In the data rows, the value 128 means zero.
Here are some numbered points:
[149 169 136 116 157  97 129 114 145 177 165 122 102 203 165 175 169 146 116 168  92 152 102 115 163  98 113 146 158 216 130 143 166 208 101 170  90 188 113 102  90 208 102  95 152 123  89  93 105 104 104 112 145 108 110 115  93 124  99 140 101  94] 0
[123  98 104 104 119  95 120 110 111 104 196 143 115 132 149 130 118 117 116 130 100 171  99  82 159 105 117 218 158 126 109 119 188 127  96 121  98 177 102 140  95 144 119  93 140 100 143 115 109 104  99 112 159 104 121 134  99 125 121 149 108 117] 1
[120 118 122 122 123 111 116 133 151 138 140 149  99 123 111 109 136 143 105 113 130 165 101  86 173 128 135  93 151 146 127  96 127 129  99 167 134 173 106  86 131 165  93 109 115 118 163  89 113 106 123 118 153 108 125 195  78 164 160 121  95 102] 2
[123  98 120 102 119 131 135 118 111 114 137 137 134 179 127 181  94 119 115 141 107 154 105 122 134 109 120 117 195  90  99 120 151 119  98 124 120 166 117 135 105 200 159  95 147 103 109 143 115 106 101 108 135 111 127 165 126 132 111 110 154 126] 3
[108  89 134 104 113  97 129 107 105 190 190  73 103 116 154 167  83 114 105 124  95 122 100 103 127 101 115 131 168 189  96 154 150 141  95  84  88 198 113  93  91 218  95  97 230 118  92  90 107  99  95 145 160 106 112 209 133 131 154 122  95 104] 4
[116  90  92 106  95 102 157 106 108 159 137 186 149 126 112 135  84 118 114 130 100 113 101 102 136 106 119 171 178 191  98 139 173 120 102  94  94 141 111 172  93 127 141 103 149  94 120 151 114 102  90 109 146 106 124 208 142 138 102 194 137 161] 5
[123  92  89  98 173 184 154 106 109 196 135 124 114 213 191 101  95 113 132 189 107 139 111 110 141 106 119 165 171 177 102  67 119 128 139  93  96 154 123 185  94 158 166 137 136  97  96 134 107 137  92 108 162 116 127 166 109 127 101 139  89 175] 6
[105 100 121 112 194 139 187 117 116 166  89 157 109 145 151 205  90 134  97 160 105 134 114  86 184 111 115 149 160 187 106 131 164 144  99  99  96 146 115 102  94 144 100 107 118 116 127  82 111 107 104 111 164 115 111 177 150 149 126 160 111 105] 7
[125 187 140 146  80 205 103 209 129  83  89  85 101  99  96  93 148 107 109 105 148  99 192 138  86 202 106  83  96  91 145 100  90 113 187 153 175 126 124  88 145  91 111 167  94 163 125 115 128 136 155 175 121 150 152  88 119 106 173 101 113 128] 8
[160 146  88 152 165  93 192 106 121  94 203 170 112 124 196 122 144 107 115 169  93 127 100  91 165 101 114 123 108 168 119 163 101 123  95 188  89 142 112 125  91 130 107  93 188  93 100 104 107 104  89 105 104 105 110 154 167 156  91 125 103 129] 9
[118 184 158 123 103 140 123 140 135 127 152 129 107 132 160 108 114 136 110 120 200 136 110 148 114 200 142 145 139 100 106 140 112 133 140 116 172 105 171 151 144  91 104 177 117 112 161 108 141 158 152 116 113 123 129 121 127 111 130 108 111 140] 10
[110  90  89 102 110 114 106 106 107  96 118 112 107 140 206 105  84 120 127 118 100 124 111 160 103 101 113 196 130  92  99 161 195 155  96  85 103 123 127 138  93 141 106 111 118 102 144  94 105 108  93 105 128 111 114 151 143 113 103 144 100 118] 11
[134 123 163 106 157 108 127 144 122 134  85 150 133  98  95 164 146 115 139 131  88 135 162 123 126 136 125  98  84 154 106  97 109 109 158 138  98  84 133 168 143 102 175 161 108 119 155 178 114 140 199 144 106 156 122 111 122 138 171 119 121 134] 12
[112  86  89 102 192  92 174 107 107 146 216 122 168 204 222 123  85 109 117 146  89 163  99  87  82  97 113 127 184 170  98 194 200 139  97  85  88 203 111  61  90 202 206  96 212  93  91 203 105 102  92 104 158 106 110  95 108 170  94 157 126 153] 13
[143 165 157 152 135 126 121 100 117 148 108 207 102 160 216 127 166 137 125 125 176 144 117 148 126 123 128 189 188 118 157 200 118 156 114 152 139 127 128 200 139 127 165  96 120 138 148 108 128 121 103 129 142 126 113 104 125 121 123 141 142 130] 14
[124 100 130 110 145 190 138 140 115 185  89  94 183  82 113 133 103 117 135 109 141 103 172 146 120 169 160  84 113  96 106  95  90 128 102 125  76 141 154 151 169  93 163 149  98 166 165 178 196 206 157 131 115 182 128  96 165 114 171 105 158 139] 15
[117  93  91 104 181 155 140 115 105 176 121 190 101 165 113 158  86 119 119 134 106 136 106 127 176 112 121 145 186 120  99 171 155 124 103  86 127  88 101 152  95 152 149  95 188  95 127 217 113  99  95 114 158 110 117 162 144 120 102 108 123 128] 16
[146 223 155 165  83 186 102 159 194  92 114 128 111  97 104  95 141 126 100 103 166  92 151 169  91 118 136  88 103  94 123  96 103 117 170 116 175 157 125 173 176 102 115 174  99 143 149 161 126 197 164 144 128 164 115  99 146 110 213 108 123 164] 17
[149 216 160 169 111 145 101 159 181  97  80  88 106  91 103 100 162 136 119 115 160 101 157 181  96 163 157  81  87  98 199  99  89 115 177 172 211 112 126 132 170  92 106 205  93 146 102  98 179 168 135 162 104 162 116  87 126 104 143 101 131 129] 18
[142  86  90  84 128  90 185 109 113 120 162 173 100 175 121 149 133 115 104 150  91 143  97  80 135  98 113 133 140 187 153 134 163 159  94 149  87 124 103  86  89 155  91  92 141 104  89  87 105 100  97 108 139 104 108 180  75 154 134 183  94  98] 19
[113  97  99 107 115 120 107 109 112 105 109  74 162 106 144 100 100 116 123 119 119 149 115 145  79 126 129 115 103 102 110 188 139 146 143 124 101 122 155 146  96 126 150 156 179  97  93 131 122 133  92 105  86 124 129 134 133 104 100 168 119 115] 20
[135 152  92 132 108 106 133 109 128 113 137 122  97 171 128  99 162 117 121 123 115 120  96 114 143  97 123 174 125  89  94 199 119 128 105 127 161 153 126 130 108 179 113 104 147  93 111  89 112 110  91 108  84 109 120 159 178 123  81 147 110 123] 21
[102 103 138 110  87 156 107 115 116  82  76 124 185  97  92  97  94 137 159 104 152 110 198 117  81 204 149 104  88  94 101  94 105 110 169 107 146  73 152 124 152 112 162 136 106 113 121 147 119 161 106 104 112 155 121 131 169 105 139 114 170 146] 22
[129 128 172 128 149 116 132 130 111 165 130 106 107 138 144 141 153 115 111 155 108 122  99 132 166 100 120 124 174 134 121 138 152 117  99 129 109 149 118 124  94 146 100 108 145 172 141 107 108 102 100 110 128 105 115 169 123 130 158 118 114 135] 23
[144 183 146 138 103 127 101  96 125  91  84 106 139  95  98  97 137 165 128 103 122 111 124 132  97 140 127 141  86  94 177  97 107 109 138 146 119  88 120 129 116 107 187 173  97 147 150 136 124 106 130 130 100 143 162 103 129 104 103 103 159 140] 24
Which two points above are nearest to each new point, looking only along the 4 directions in which the numbered points spread most? Their numbers follow each, smallest number first.
[110 207 202 139 104 140 106 186 222  91  76  85 169  91  93  93 155 115 214 104 106  94 164 157  98 163 143  79  81  96 134  93  89 109 200 116 194  80 135 159 255  91 153 135  92 180 140 191 197 121 173 231  96 171 118  86 230 104 135 101 182 169] 8 17
[104  87  91 100 152 101 132 110 104 161  96 160 144 113 113 132  85 110 139 140 137 161 101 115 163 125 133 187 119 160  96 100 141 120 114  82 121 136 134 104  98 100 134  98 147  93 173 144 121 111  92 106 127 114 141 112 154 159  92 152 166 106] 3 5
[122 158 170 217 141 146 110 184 180 129  81  86 143  95  97 110 196 165 184 121 138  96 182 180 170 162 171  81  78  99 136  99  90 108 212 176 113  89 156 154 161  92  83 166  94 121 115 120 148 151 225 235  99 202 152  87  99 111 107 103 225 159] 8 17
[139 120  99 107 142 144 117 130 106 117 110 163 103  98 127  96 166 127 137 136 111 133 127 176 140 111 132  95 112 119 111 104 122 106 144 126 110 167 110 151 100  91 138 117 105 161 144 177 105 118 118 123 125 134 137 138  96 114 152 109 174 148] 10 12
[137 108 187 111 126  96 134 120 117 152 134 156 109 120 122 152 146 111 113 126 116 123 142 183 175 109 127 112 155 182  99 120 117 142 107 152 145 148 134 100 146 125 119 126  93 130 156 104 131 127 171 130 166 125 145 116 133 132 160 109 108 122] 2 23
[113 138 129 129 128 181 110 137 132  96 113  98 139 119 108 107 178 120 115 110 217 107 196 140  93 145 129  89 133 100 112 123  93 111 174  98 220 129 190 118 205  94 199 168  97 157 131 150 142  99 123 118 115 139 171  92 204 104 127 103 190 169] 22 24
[136 175 154 193 142  83 115 172 177  97  99 104 124 109 101 101 115 137 121 130 115 122 162 127 172 190 129  88  91 113 156 106  92 113 153 170 165 112 125 176 159 100  99 214  98 183 161 158 133 139 182 164 127 161 165  91 143 105  95 107 108 114] 8 17
[111  91  90 101 115 101 118 106 110 157 149 132 129 145 117 185  94 110 120 164  99 112 100 105 157  99 116 185 116 132  98 114 171 125  99  90  91 120 114 137  95 151 124 101 160  94  92 113 112 102  91 104 157 110 125 119 110 145  98 180 111 153] 3 5
[103  87  89 101 177 100 149 105 104 150 163 141 101 169 150 141  83 112 111 114  95 157  97  93 137 102 118 115  78 115  97 169 161 117  97  80 108 200 121 124  96 165 111 100 193  96 125 105 109 106  90 106 157 104 125 114 127 122  92 154 108 129] 1 3
[126  96  97 105 153 119 121 113 110 184 133 151 172 159 109  96  91 122 121 123 101 110 114 111 167 101 115 121 127 100  96 207 172 126  97 117  93 176 111 214  90 182 152  95 122  96 100 187 106 107  90 104 152 107 117 156 123 125 125 150  94 105] 3 5
